128 stands for zero in the data rows.
Some points, one per row:
148 135 96 140 70 124 105 59 94 92 104 126 173 194 149 100 96 96 136 140 82 123 66 161
152 92 152 132 104 131 80 135 122 70 128 128 121 135 136 155 167 186 159 112 159 149 117 182
113 148 113 144 144 124 116 98 92 135 124 79 172 140 108 111 118 104 137 107 159 113 106 125
90 151 133 93 127 88 135 123 94 186 124 134 102 81 110 149 141 142 138 135 92 128 148 145
132 177 171 103 110 80 91 110 94 132 87 117 128 104 124 88 109 120 152 130 146 78 118 166
138 113 188 140 166 97 92 133 160 134 187 187 155 90 129 178 157 137 123 123 216 111 190 116
158 79 99 178 114 151 123 145 108 88 104 175 48 122 82 132 114 157 171 104 178 117 72 136
129 72 126 123 100 86 107 180 172 125 191 149 134 163 82 195 174 161 108 105 134 146 123 107
75 131 122 78 140 127 181 115 140 112 141 129 138 126 163 133 128 122 69 188 112 165 207 98
138 113 186 149 208 173 119 121 154 134 161 134 156 95 164 150 167 151 146 94 204 121 166 142
65 151 119 82 130 68 84 101 70 183 87 114 104 45 110 130 119 113 116 118 59 76 117 98
128 104 158 132 156 130 112 178 165 130 166 171 136 105 138 124 156 149 123 73 178 127 148 136
167 149 110 162 115 138 149 92 100 93 111 137 119 146 144 119 135 73 139 147 128 132 115 140
123 176 173 102 122 93 102 120 116 129 91 102 115 79 108 64 93 110 138 111 130 55 99 155
140 159 98 108 95 116 116 82 119 148 126 95 180 173 116 103 81 100 137 135 104 139 121 146
143 155 95 136 123 119 127 97 116 136 115 80 169 160 106 97 78 95 133 138 113 141 110 143
83 112 112 71 157 142 153 138 157 137 185 106 179 165 182 129 183 149 67 149 135 158 158 68
166 78 107 150 105 184 120 124 105 85 104 126 116 136 147 163 127 176 166 128 137 181 95 144
170 146 175 176 167 137 115 166 132 119 159 174 109 104 117 117 146 152 132 72 156 125 133 168
129 84 109 175 131 192 151 142 133 106 106 142 93 149 112 164 154 172 161 133 125 139 84 128
96 135 126 90 147 135 182 124 152 127 150 138 159 161 182 146 135 124 52 154 95 150 184 90
146 147 124 153 103 140 138 108 95 106 114 145 178 154 143 117 108 94 137 144 85 135 116 149
156 135 105 134 101 154 135 119 146 124 122 134 161 177 155 127 130 121 157 166 129 148 104 158
159 119 108 131 85 160 127 80 114 99 133 144 161 163 152 113 120 87 146 156 119 149 101 146
96 117 114 74 162 147 168 148 163 153 195 112 183 176 191 142 189 169 88 147 134 163 158 64
93 66 147 142 177 141 123 183 185 143 171 142 109 101 86 182 170 127 129 130 182 95 135 94
174 95 123 159 116 184 128 119 98 87 100 107 95 112 124 142 113 167 172 127 122 173 94 144
72 100 81 60 79 118 205 208 209 131 182 186 113 152 141 134 139 144 88 176 80 177 162 48
91 174 160 120 164 101 121 120 85 198 109 121 124 70 145 142 145 136 127 128 87 88 138 131
58 150 120 84 124 72 81 97 71 197 104 128 125 85 155 151 134 134 122 129 88 107 129 111
110 55 181 132 134 129 115 168 160 98 158 160 68 58 99 161 142 139 139 113 180 124 183 153
169 111 130 157 127 166 126 138 142 107 121 144 87 127 98 161 175 189 170 142 139 158 116 164
139 101 142 161 125 121 124 168 166 116 159 158 114 148 67 191 163 176 154 150 159 166 129 111
168 152 111 165 113 156 154 103 119 130 111 166 137 134 161 126 131 93 148 153 142 170 141 148
164 130 110 113 70 153 109 56 91 80 79 90 148 154 158 113 106 74 155 147 116 158 110 144
174 93 124 138 111 148 106 159 115 65 108 169 68 103 138 109 148 195 182 83 184 111 75 163
94 159 122 117 140 108 119 99 67 149 88 94 111 94 76 116 109 100 119 124 98 121 142 119
139 108 131 161 114 139 130 151 152 114 150 148 124 144 72 163 129 170 142 140 126 164 103 126
145 173 104 142 133 116 113 78 97 126 131 97 197 180 112 82 86 99 138 135 119 121 116 136
169 132 68 160 92 132 130 109 94 82 74 104 134 164 119 83 70 85 121 113 139 133 100 162
145 173 105 145 139 135 121 104 96 146 79 68 161 149 112 88 81 95 106 113 116 114 115 131
177 106 145 156 124 172 136 170 134 91 115 155 56 93 105 95 135 160 163 77 170 108 88 171
131 152 95 153 144 148 143 109 114 128 97 104 171 144 126 86 82 90 121 124 93 112 104 123
130 82 176 121 146 120 102 190 180 94 162 116 97 118 94 172 167 182 145 111 176 163 164 125
185 150 119 130 93 161 127 85 112 97 117 130 200 192 187 128 111 77 150 148 115 153 120 169
121 121 142 102 134 145 159 164 167 114 164 111 129 168 179 129 164 158 96 138 101 170 151 56
86 161 153 90 106 62 92 117 83 148 79 107 80 82 120 127 137 118 151 125 142 66 122 145
116 178 160 113 136 72 108 125 90 180 94 106 91 81 117 136 130 114 126 109 120 89 143 144
158 190 124 165 144 121 117 104 105 157 123 92 176 152 114 81 83 110 122 129 121 119 114 140
202 139 126 186 120 149 135 136 117 80 96 149 80 133 110 161 133 154 163 114 156 116 99 174
134 75 113 143 122 166 126 97 108 87 103 113 104 116 110 140 124 123 144 137 119 136 94 128
119 75 194 143 139 121 96 180 174 111 189 200 104 88 101 153 132 111 115 96 153 95 169 138
132 150 94 138 113 124 116 83 108 118 104 73 171 167 103 85 101 109 144 136 104 114 86 138
146 68 144 152 147 161 125 135 122 116 150 157 70 125 119 165 175 171 176 125 150 121 109 154
69 112 114 72 125 116 177 112 150 135 155 141 153 140 178 151 136 129 59 176 107 162 201 97
50 102 83 57 129 125 195 146 175 153 181 161 172 172 202 170 154 139 57 167 86 152 183 76
58 105 112 84 150 131 195 128 167 138 166 139 160 144 179 141 140 134 68 179 114 155 178 67
116 88 180 130 198 116 97 137 164 140 171 123 154 110 128 159 157 113 105 89 210 107 173 101
183 158 108 139 67 132 107 65 123 94 101 147 162 187 158 107 92 100 149 167 93 144 96 183
107 174 147 99 123 76 100 107 86 172 119 128 97 79 102 141 138 130 136 115 80 109 138 132
163 130 120 130 83 120 92 61 119 100 109 115 160 150 138 110 95 101 167 158 109 153 102 152
87 62 172 113 194 116 100 159 180 135 179 129 139 91 131 167 174 134 135 97 225 90 176 96
168 146 124 116 83 129 117 93 141 155 122 111 172 158 146 97 98 97 159 145 111 149 105 165
117 187 181 134 143 87 111 147 86 167 94 129 80 95 126 126 125 104 127 108 140 82 137 167
73 110 101 57 109 97 169 103 145 132 163 139 142 131 168 133 129 120 51 155 86 147 190 86
71 127 130 91 156 134 204 135 170 142 160 138 143 135 174 148 145 133 59 170 87 139 187 90
75 117 89 83 99 110 170 179 176 95 163 188 118 158 159 139 143 159 108 184 91 181 135 23
112 78 183 137 133 140 121 172 170 100 159 151 88 88 122 152 144 123 108 99 148 106 166 130
154 102 119 141 109 172 128 127 128 134 130 134 141 139 138 151 106 144 150 122 113 148 101 147
109 174 121 148 167 118 116 111 63 139 80 89 101 125 106 161 135 125 108 113 88 104 126 116
173 96 103 143 94 171 123 108 96 75 94 116 131 144 163 162 117 144 157 131 110 165 102 155
142 98 114 192 140 191 145 137 127 101 94 121 63 127 88 161 170 222 192 161 137 161 78 132
166 102 103 175 117 187 126 154 155 116 116 141 119 144 117 131 118 206 183 152 118 193 89 152
104 53 182 148 147 127 117 175 162 92 171 159 79 68 95 139 119 109 111 89 159 106 158 122
110 192 180 122 128 70 97 118 93 180 96 114 79 65 87 102 119 100 128 115 140 76 128 160
97 167 143 97 127 81 113 135 98 178 103 126 100 96 123 113 136 111 137 125 146 91 139 152
59 143 117 110 147 95 107 126 77 202 101 124 119 88 145 166 158 156 142 144 87 93 111 96
117 119 126 107 175 147 163 180 202 177 208 141 189 186 194 189 180 131 72 112 136 145 151 69
118 72 173 150 174 124 101 178 171 128 181 147 97 108 86 168 149 118 117 117 180 120 156 121
114 175 146 93 121 113 130 133 126 159 108 101 140 107 143 85 111 121 137 114 118 79 120 136
71 161 142 99 142 97 116 124 90 195 87 109 102 60 121 155 146 139 124 144 90 99 137 132
94 116 119 87 143 126 171 136 172 151 181 162 180 162 175 155 156 147 93 194 145 171 186 74
137 68 194 131 139 100 96 161 156 86 168 169 83 87 109 160 134 126 119 87 162 106 173 140
70 115 110 92 161 145 185 124 158 129 159 123 162 147 172 144 150 136 54 164 103 157 164 67
199 106 132 158 113 150 134 169 127 94 108 160 39 112 97 134 144 170 174 92 184 114 97 172
162 151 68 163 108 133 151 114 118 101 108 109 159 178 115 97 81 116 121 118 81 116 95 172
103 128 111 61 148 139 165 140 172 139 185 106 189 176 205 149 193 156 65 148 128 162 176 86
175 120 116 186 157 189 124 112 122 131 116 131 147 121 139 155 111 132 111 81 112 131 83 145
177 151 114 157 68 162 134 76 65 70 61 134 138 155 173 99 111 103 166 143 111 133 98 150
156 106 136 140 120 144 106 152 146 112 141 146 100 131 109 165 162 156 158 124 152 159 141 178
144 84 190 145 161 91 79 193 164 73 168 157 99 110 99 131 163 149 146 73 199 93 121 114
115 174 124 136 148 122 132 113 111 162 133 108 173 152 100 129 116 114 114 120 71 86 100 102
138 82 92 158 119 184 138 143 140 108 100 126 63 121 86 135 143 194 177 151 151 180 98 141
144 101 137 150 132 174 143 186 171 131 143 150 105 144 117 181 187 187 176 143 163 168 128 163
132 106 177 123 134 100 108 184 170 105 178 162 133 123 111 174 163 146 125 70 139 127 154 117
148 127 89 133 67 147 126 71 119 89 94 119 147 176 140 86 91 86 132 148 79 123 67 155
104 51 165 138 154 158 139 201 186 125 185 205 97 93 135 157 133 143 146 115 180 128 162 140
82 163 138 106 152 89 108 109 74 182 97 115 123 80 153 159 162 156 134 147 96 100 131 126
177 158 131 126 121 134 118 98 114 141 99 65 148 115 121 101 88 58 139 112 109 141 129 162
81 159 135 98 139 77 101 110 74 208 119 136 131 79 131 130 131 130 116 134 89 98 133 129
127 81 217 138 168 135 114 185 174 111 176 121 104 119 146 151 154 131 107 75 170 116 171 143
93 122 115 74 158 145 171 141 156 136 184 104 177 169 190 134 180 155 73 151 124 162 173 76
181 101 112 145 97 173 134 112 101 80 106 116 124 132 138 131 107 140 162 143 123 161 97 154
117 57 150 147 153 148 112 161 142 87 128 119 43 83 54 142 132 113 125 104 140 97 118 137
146 86 99 173 127 164 170 151 138 129 146 178 83 137 124 156 135 160 149 100 128 136 101 128
150 90 109 190 149 173 153 136 97 105 90 142 61 123 116 140 149 181 141 98 157 140 95 126
111 64 186 129 134 122 114 172 159 93 156 153 77 76 98 156 131 119 118 101 163 107 183 133
187 162 73 171 124 147 137 109 117 107 99 108 163 163 98 81 81 121 121 121 113 144 140 196
105 152 135 116 112 138 169 177 159 109 152 184 102 110 167 105 158 182 100 187 105 190 180 99
142 79 130 150 148 177 121 120 109 82 99 129 63 106 108 152 151 148 166 136 155 136 112 154
177 154 113 153 84 165 128 86 124 96 108 141 156 194 177 113 105 112 159 164 113 158 96 184
127 83 145 156 152 161 142 182 160 118 153 158 80 115 81 156 135 138 148 126 152 138 140 141
190 117 147 146 108 154 108 147 117 76 113 167 79 111 131 102 153 193 184 95 192 124 93 181
147 129 90 155 75 141 135 96 97 95 118 160 154 143 153 63 86 74 135 141 90 128 82 140
119 103 167 92 131 108 109 150 187 123 199 125 150 145 172 161 183 163 132 136 133 151 166 84
77 124 128 83 143 130 199 136 168 154 175 163 171 169 207 171 167 150 81 186 119 162 203 92
107 110 96 76 87 97 178 198 199 102 171 171 109 128 140 136 178 188 127 200 159 191 174 69
186 171 102 173 116 120 99 85 89 94 81 91 157 174 89 79 60 88 104 108 143 128 106 174
143 142 74 163 109 142 139 107 132 117 124 124 171 186 120 90 82 117 133 130 86 119 79 165
138 115 127 132 128 169 149 140 157 121 144 130 150 130 147 138 172 191 143 141 147 165 125 118
100 172 161 111 126 58 93 120 65 144 74 100 64 77 107 117 121 97 121 100 119 61 111 143
108 184 175 127 138 73 113 135 96 178 102 111 62 68 95 102 113 109 121 109 128 75 109 153
170 104 137 163 126 173 121 140 129 95 96 127 53 103 110 143 160 198 186 127 143 164 106 159
132 105 108 162 131 189 163 157 114 98 116 141 74 95 119 115 139 191 173 107 137 148 90 123
167 89 119 126 111 164 130 182 154 103 128 174 69 101 136 119 171 214 205 95 187 113 78 147
103 188 174 121 127 73 102 125 98 186 107 131 83 88 119 131 134 130 144 113 126 81 111 142
117 59 188 129 128 108 97 165 161 87 166 158 70 76 119 161 140 143 122 87 179 121 170 145
156 184 104 164 162 131 115 117 98 162 102 88 169 142 117 76 81 105 104 104 116 115 108 127
Then 16 other points, each followed by its number:
153 89 104 140 69 145 115 137 125 81 102 151 96 104 122 149 157 222 208 182 171 193 125 164 0
148 127 92 153 82 173 149 90 85 79 76 146 159 136 166 71 92 80 143 148 105 136 101 137 1
82 157 122 106 141 73 99 105 74 194 99 110 124 73 134 150 149 150 142 154 101 112 128 112 2
131 97 166 138 177 108 92 139 167 157 172 150 126 110 77 192 166 111 118 129 202 124 183 119 3
164 172 120 160 149 98 122 131 98 156 110 86 106 124 69 107 88 87 126 108 160 142 149 150 4
180 199 117 141 140 114 104 103 106 165 104 75 145 110 83 42 51 81 79 83 99 96 124 147 5
158 136 98 153 95 165 138 87 126 92 109 134 164 187 156 96 97 88 145 148 91 128 77 155 6
77 162 152 119 160 99 114 110 69 175 81 102 105 70 138 149 134 124 98 116 72 90 121 123 7
89 125 120 77 161 141 160 129 148 128 176 90 178 167 179 123 177 144 75 167 140 167 172 67 8
140 160 83 117 116 106 112 94 116 148 118 69 173 157 91 86 72 102 134 119 100 119 96 119 9
118 190 165 101 124 67 96 133 99 170 90 112 66 58 84 101 115 107 136 108 123 71 123 159 10
76 107 128 106 153 156 179 141 164 133 178 147 178 158 168 135 140 127 73 160 107 153 153 53 11
72 104 123 83 115 128 179 144 176 150 175 158 135 149 173 132 147 145 90 167 95 147 165 66 12
156 110 110 167 115 162 121 136 139 124 127 147 79 146 92 150 161 205 177 154 143 173 100 153 13
61 146 135 107 143 92 110 113 74 192 102 135 124 91 127 149 131 113 92 111 64 85 122 117 14
122 86 93 131 125 155 115 105 104 64 89 105 93 119 116 147 127 144 159 130 106 136 88 100 15
Which of these numbered points is nearest to each point below, looking only along the 5 directions in which the first points spread most? Its number follows each.
126 113 150 165 140 212 159 165 134 90 117 152 121 127 151 143 178 206 184 107 130 130 75 137 > 13
139 129 101 148 131 163 160 124 122 86 115 154 87 119 96 121 101 107 140 157 126 140 123 132 > 15
126 149 110 160 138 96 106 114 70 145 89 71 114 133 89 124 107 106 136 113 157 109 107 116 > 4
147 61 102 172 137 164 149 169 127 85 99 172 25 112 84 143 132 166 174 90 167 88 56 108 > 0
152 105 106 172 152 177 150 167 123 106 101 159 79 100 138 140 159 186 160 88 142 142 102 123 > 13
132 63 193 113 156 116 90 189 169 93 171 119 93 95 117 134 149 132 117 65 182 118 167 153 > 3
89 159 155 95 112 47 92 128 84 163 102 135 86 82 101 109 105 85 113 99 114 45 108 144 > 10
57 154 141 120 165 103 107 108 61 172 78 116 124 96 157 172 150 139 128 135 78 88 110 94 > 2
157 131 88 120 100 154 129 127 169 130 127 147 108 148 109 142 147 143 160 175 129 153 98 153 > 15
94 136 122 79 131 124 184 125 166 161 176 163 179 171 200 168 157 136 65 175 106 168 211 108 > 11
139 88 213 130 151 108 72 166 168 97 174 131 114 123 137 172 182 152 126 79 175 123 169 151 > 3
154 149 74 177 125 142 145 110 113 106 126 133 173 195 126 96 87 123 137 146 114 138 111 168 > 6
152 100 219 155 170 146 123 183 174 113 180 152 113 108 139 166 147 124 109 76 157 129 195 166 > 3
129 82 171 149 172 141 117 155 170 147 179 159 140 99 120 146 145 132 128 98 183 93 139 122 > 3
153 116 98 120 77 159 138 85 104 80 105 103 137 127 132 80 82 63 144 155 116 147 78 131 > 1
127 160 86 137 134 128 140 105 110 133 111 67 177 161 103 92 91 107 136 122 93 96 91 109 > 9
160 183 117 146 139 116 132 85 106 148 118 85 180 168 100 90 84 105 138 139 112 127 111 124 > 9
71 121 116 82 147 137 206 141 173 149 178 162 176 166 200 159 145 134 58 175 105 157 196 95 > 11
172 79 99 166 118 142 118 144 103 68 90 157 12 99 68 134 131 171 191 103 179 116 82 133 > 0
144 200 175 124 130 113 121 136 128 148 97 82 119 90 101 80 111 125 170 153 157 96 137 172 > 4
180 183 135 162 125 121 112 101 117 159 92 64 157 136 62 70 50 64 114 97 143 120 123 160 > 5
135 184 177 100 123 95 100 124 109 134 97 118 133 115 155 114 124 125 149 109 132 70 127 164 > 4
167 137 89 146 86 151 137 76 122 102 120 146 173 187 156 97 103 99 147 146 91 145 90 180 > 6
69 153 135 94 147 103 127 124 86 174 98 119 105 75 110 147 141 133 134 135 78 100 130 115 > 2
155 137 78 136 70 160 140 91 76 80 82 143 154 149 159 73 95 79 140 153 94 146 116 146 > 1
163 176 127 161 123 104 92 82 83 116 68 37 136 123 71 63 63 77 125 107 149 109 103 145 > 5
170 193 129 152 143 113 101 95 98 142 98 81 159 128 93 70 70 98 123 112 125 102 123 141 > 5
139 102 91 125 111 163 138 116 152 119 124 145 112 141 112 134 141 128 150 162 126 141 97 143 > 15
144 168 106 138 130 115 97 59 97 133 104 43 181 181 93 96 93 131 151 137 123 130 94 128 > 9
151 135 126 152 113 169 147 119 164 135 120 138 120 142 111 148 144 124 145 162 120 134 86 151 > 15
159 196 131 159 145 116 98 101 83 141 101 88 171 153 124 76 74 85 93 88 102 88 106 125 > 5
71 164 147 106 149 100 118 133 90 208 107 121 105 73 135 139 143 140 126 126 78 76 117 107 > 2
68 158 137 97 150 88 110 134 96 210 124 136 109 64 119 125 123 121 128 137 94 92 137 110 > 14
163 185 138 149 136 125 132 137 127 153 101 73 154 128 85 71 68 72 114 93 124 85 112 151 > 5
162 80 99 160 114 157 137 152 125 85 104 180 43 121 91 135 122 169 182 106 182 117 81 142 > 0
116 70 191 130 159 114 96 188 177 114 186 138 112 113 152 171 180 153 136 89 170 102 156 124 > 3
149 118 120 149 129 176 153 127 157 124 124 151 107 134 109 129 127 108 145 166 124 147 104 147 > 15
159 162 107 138 118 97 97 101 87 125 83 72 156 147 102 98 75 77 115 92 132 112 119 155 > 5
109 184 174 110 120 60 90 99 63 160 95 121 71 77 95 103 107 108 117 98 115 73 119 166 > 10
164 81 110 144 111 130 131 159 125 77 108 158 24 107 78 144 149 174 183 103 171 107 87 139 > 0
139 199 170 126 130 112 104 117 112 149 85 95 130 82 107 61 74 89 117 103 117 78 125 154 > 5
92 158 151 112 119 60 102 136 89 170 89 113 66 67 97 99 114 101 126 113 148 78 113 147 > 10
96 171 168 110 131 69 110 130 87 167 94 114 64 72 104 108 112 108 128 107 127 67 115 139 > 10
94 170 136 130 159 104 115 114 85 189 92 93 117 83 123 153 141 133 125 145 100 107 133 117 > 2
133 189 134 151 158 130 126 126 101 154 82 80 122 101 106 86 92 108 126 119 129 108 121 124 > 4
99 185 169 122 173 109 115 111 78 184 88 110 109 60 137 145 138 126 111 118 80 98 148 140 > 7
141 170 105 128 131 112 120 104 107 139 118 77 166 137 79 61 60 65 104 93 107 108 114 123 > 5
81 157 135 90 128 98 125 135 93 182 100 117 90 70 110 137 124 103 95 90 63 89 140 137 > 14
87 174 163 105 117 63 90 123 89 167 82 112 70 67 112 123 127 101 121 99 114 55 109 140 > 10
77 173 155 109 152 82 102 110 80 197 104 122 124 91 158 162 156 140 125 145 94 96 139 125 > 2
112 177 162 83 98 69 80 104 95 131 84 100 101 69 102 83 104 110 146 113 124 63 121 155 > 10
170 146 102 157 95 163 147 97 138 112 122 144 157 182 152 80 75 80 149 149 99 155 91 167 > 6
142 122 104 140 110 157 140 107 158 132 149 159 129 156 119 123 138 120 157 185 140 143 82 152 > 15
137 112 58 130 51 125 141 86 83 79 108 143 160 169 151 74 81 80 160 156 101 145 88 144 > 1
144 76 113 158 116 184 108 109 80 61 87 115 96 119 130 145 107 150 142 104 116 153 77 129 > 15
133 178 135 115 127 102 110 128 117 146 90 89 139 102 121 78 99 104 156 136 151 102 136 132 > 4
79 164 145 108 136 91 122 125 86 182 99 117 99 75 131 160 139 135 123 120 72 99 132 125 > 2
87 114 113 81 145 140 203 139 153 139 158 147 153 165 192 151 142 140 66 180 132 184 219 102 > 11
162 141 67 144 81 124 112 87 119 107 113 138 175 197 154 108 105 130 168 171 130 172 102 178 > 6
82 104 130 81 112 119 168 157 183 120 159 135 100 130 157 109 135 140 95 166 106 157 173 76 > 12
123 180 144 128 159 106 118 133 110 198 110 117 130 95 142 145 143 136 118 123 99 99 136 127 > 2
111 193 172 114 122 61 94 127 91 176 105 129 76 83 106 109 115 104 119 101 127 76 124 165 > 10
86 115 78 77 82 93 149 175 184 124 183 179 115 148 133 128 135 132 71 146 85 176 143 40 > 12
158 138 87 142 60 123 119 69 83 78 112 142 148 170 143 80 91 87 140 151 87 136 89 172 > 1
151 92 135 159 127 174 125 139 136 125 126 130 72 94 94 123 106 123 139 105 127 135 110 148 > 15
103 185 175 110 132 78 100 119 92 174 94 123 79 73 100 105 114 109 123 109 124 65 122 145 > 10
137 168 98 137 110 107 115 88 103 149 118 70 171 154 83 86 89 116 140 140 120 110 105 134 > 9
110 69 163 102 158 82 75 140 165 132 176 148 135 77 117 157 144 119 114 88 219 102 186 110 > 3
149 180 124 154 147 108 100 112 102 165 114 106 152 149 100 114 100 109 124 119 157 122 131 144 > 4
63 149 146 110 147 93 114 119 72 173 80 98 96 73 119 126 136 122 121 128 110 76 114 116 > 7
136 168 104 147 142 143 146 106 110 156 126 72 181 167 87 83 80 100 130 131 113 117 107 127 > 9
78 161 134 98 128 79 104 120 77 175 107 138 122 97 135 166 134 124 117 118 69 98 126 124 > 14
167 111 113 184 127 174 138 143 146 136 134 167 118 140 112 156 150 201 181 139 127 164 107 148 > 13
99 165 126 102 116 80 102 100 80 173 106 108 121 121 102 162 144 110 117 123 74 108 141 122 > 14
66 93 118 64 96 122 174 156 185 127 154 129 112 139 161 127 147 144 101 178 105 153 171 69 > 12
83 168 134 118 145 82 91 108 72 187 92 103 116 67 117 134 125 112 115 125 76 90 124 104 > 7
127 179 157 98 104 79 92 115 95 136 98 98 126 102 124 65 97 99 117 98 127 62 121 164 > 5
98 124 104 79 100 131 173 181 173 120 146 186 103 110 138 90 135 153 85 177 98 184 183 73 > 12
91 173 150 99 126 65 85 118 83 162 83 120 73 75 108 112 122 108 128 98 111 60 108 125 > 10
132 185 170 92 104 68 75 101 86 125 91 112 129 92 117 70 84 93 143 120 153 87 137 171 > 5
169 190 107 156 138 112 118 82 86 131 113 67 172 168 76 62 57 79 99 97 95 116 113 142 > 5
148 101 122 147 109 175 127 156 132 104 118 140 101 114 125 121 160 204 186 122 143 169 92 147 > 13
159 192 119 161 148 132 99 90 94 148 97 95 177 138 118 75 75 98 98 97 103 101 109 132 > 5
105 185 161 137 161 93 104 99 76 190 111 122 134 89 120 145 131 125 121 133 92 100 140 133 > 7
125 79 190 138 175 150 113 165 166 115 171 140 121 118 144 173 183 158 148 119 177 122 162 141 > 3
101 69 176 128 159 136 119 173 175 105 171 102 99 104 128 132 159 139 119 106 150 123 151 93 > 3
100 111 102 67 141 121 128 123 150 133 170 114 182 178 186 166 187 156 94 151 138 162 153 53 > 8
155 167 109 144 115 92 109 113 98 141 93 64 131 131 90 105 94 106 149 116 150 120 123 146 > 4
124 190 176 117 128 71 92 111 77 154 81 112 78 85 115 119 136 124 133 119 154 90 132 173 > 10
87 149 110 139 154 111 142 144 105 188 119 90 108 107 94 141 120 114 109 113 81 102 102 88 > 2
172 67 108 166 117 208 161 167 120 98 102 110 78 94 88 112 94 177 191 147 150 193 98 142 > 0
101 133 121 78 154 138 155 147 169 143 182 101 164 163 190 137 185 153 61 135 119 145 156 75 > 8
133 99 204 133 189 126 88 141 168 146 188 149 146 124 154 164 167 149 128 78 215 94 172 119 > 3
91 105 132 104 148 136 147 128 164 139 172 164 185 142 166 163 158 135 86 152 143 131 159 69 > 11
69 91 104 79 99 122 173 157 167 124 158 142 113 154 156 115 133 137 84 167 91 153 159 66 > 12
157 123 92 148 107 142 138 98 107 114 106 167 130 136 144 146 136 110 128 121 123 134 122 137 > 15
129 130 76 169 138 166 142 118 120 117 105 148 193 174 158 107 105 138 149 151 124 136 107 139 > 6
68 158 146 104 135 77 75 79 41 166 70 98 95 52 116 124 124 128 114 127 81 80 117 115 > 7
131 179 112 134 145 110 106 110 87 174 108 93 122 124 85 112 106 115 113 123 124 123 133 121 > 4
96 178 155 101 127 63 83 86 65 181 100 124 129 89 136 169 168 143 128 140 82 92 141 136 > 7
99 181 152 115 136 85 102 114 95 194 121 126 137 96 144 158 153 138 139 134 82 93 130 130 > 2
184 104 137 161 134 180 136 145 127 116 133 146 121 143 146 180 144 171 166 131 148 167 132 170 > 13
70 158 141 107 148 105 115 112 82 194 90 99 108 74 123 130 130 120 111 115 65 68 114 93 > 7
140 92 171 135 123 100 94 199 185 135 210 169 134 144 112 168 167 162 125 80 144 136 143 113 > 3
116 182 175 121 139 109 109 123 112 149 110 127 145 100 129 86 91 93 127 103 120 73 119 151 > 4
87 119 96 82 98 126 165 175 158 95 132 166 100 123 140 117 151 155 79 153 73 151 140 55 > 12
128 178 165 106 116 95 105 119 101 140 100 103 122 107 124 72 95 101 136 111 140 80 125 162 > 4
108 88 174 142 203 125 105 149 175 158 180 139 124 99 88 174 170 128 121 112 203 105 155 83 > 3
144 125 194 144 161 110 87 172 158 121 178 173 138 109 142 135 165 148 109 54 165 110 155 150 > 3
121 138 132 96 164 159 171 153 169 145 180 99 174 161 176 140 179 138 74 133 132 164 174 88 > 8
162 135 124 105 113 103 148 204 199 117 187 147 123 160 154 123 180 166 93 136 162 189 130 75 > 11
85 148 120 89 117 97 126 130 100 182 114 121 100 85 82 131 123 118 126 131 83 110 137 128 > 14
101 179 172 114 136 72 103 120 84 170 88 114 76 82 101 117 129 112 132 105 126 65 118 143 > 10
124 108 171 113 138 121 126 168 169 108 198 109 149 158 172 135 175 157 110 121 132 131 138 85 > 11
103 129 110 86 100 124 174 180 178 123 161 197 115 100 153 89 138 163 87 173 98 186 178 93 > 12
160 98 130 146 112 181 130 151 141 89 105 132 110 105 129 128 159 214 175 129 140 167 88 168 > 13
86 155 125 92 134 72 106 120 80 202 107 121 120 63 108 114 112 97 99 118 87 90 132 132 > 14
180 122 104 166 98 175 128 123 138 117 99 120 126 139 104 121 97 155 147 120 80 157 84 159 > 15
74 156 135 100 138 96 121 131 97 207 112 130 119 72 127 142 133 120 120 129 80 96 133 120 > 14
169 116 173 139 141 91 108 200 181 82 173 132 102 117 114 135 165 142 120 85 187 130 144 113 > 3
113 83 185 114 195 121 116 154 179 147 183 106 145 103 142 150 176 128 112 73 213 84 175 106 > 3
136 123 77 137 70 139 137 104 130 105 121 150 147 153 121 79 80 76 140 160 102 145 97 161 > 1
121 83 181 131 180 119 112 152 177 150 190 174 157 96 122 160 147 114 99 92 211 104 183 102 > 3
160 148 106 150 108 154 126 92 141 102 120 143 163 178 141 127 110 102 138 162 93 140 101 170 > 6
182 84 93 170 123 154 134 151 96 66 90 155 14 109 77 129 125 167 180 95 181 130 92 148 > 0
102 176 160 125 167 98 127 130 83 200 113 135 127 98 154 152 150 147 127 127 105 101 139 138 > 2
168 81 126 178 126 146 123 145 117 83 103 162 15 99 66 137 140 167 174 96 167 95 69 131 > 0
114 74 184 115 194 100 83 139 163 122 171 106 135 81 121 141 161 123 131 95 255 111 200 122 > 3
105 179 141 131 162 119 130 125 90 168 83 83 113 87 136 130 135 138 124 129 92 89 124 112 > 2
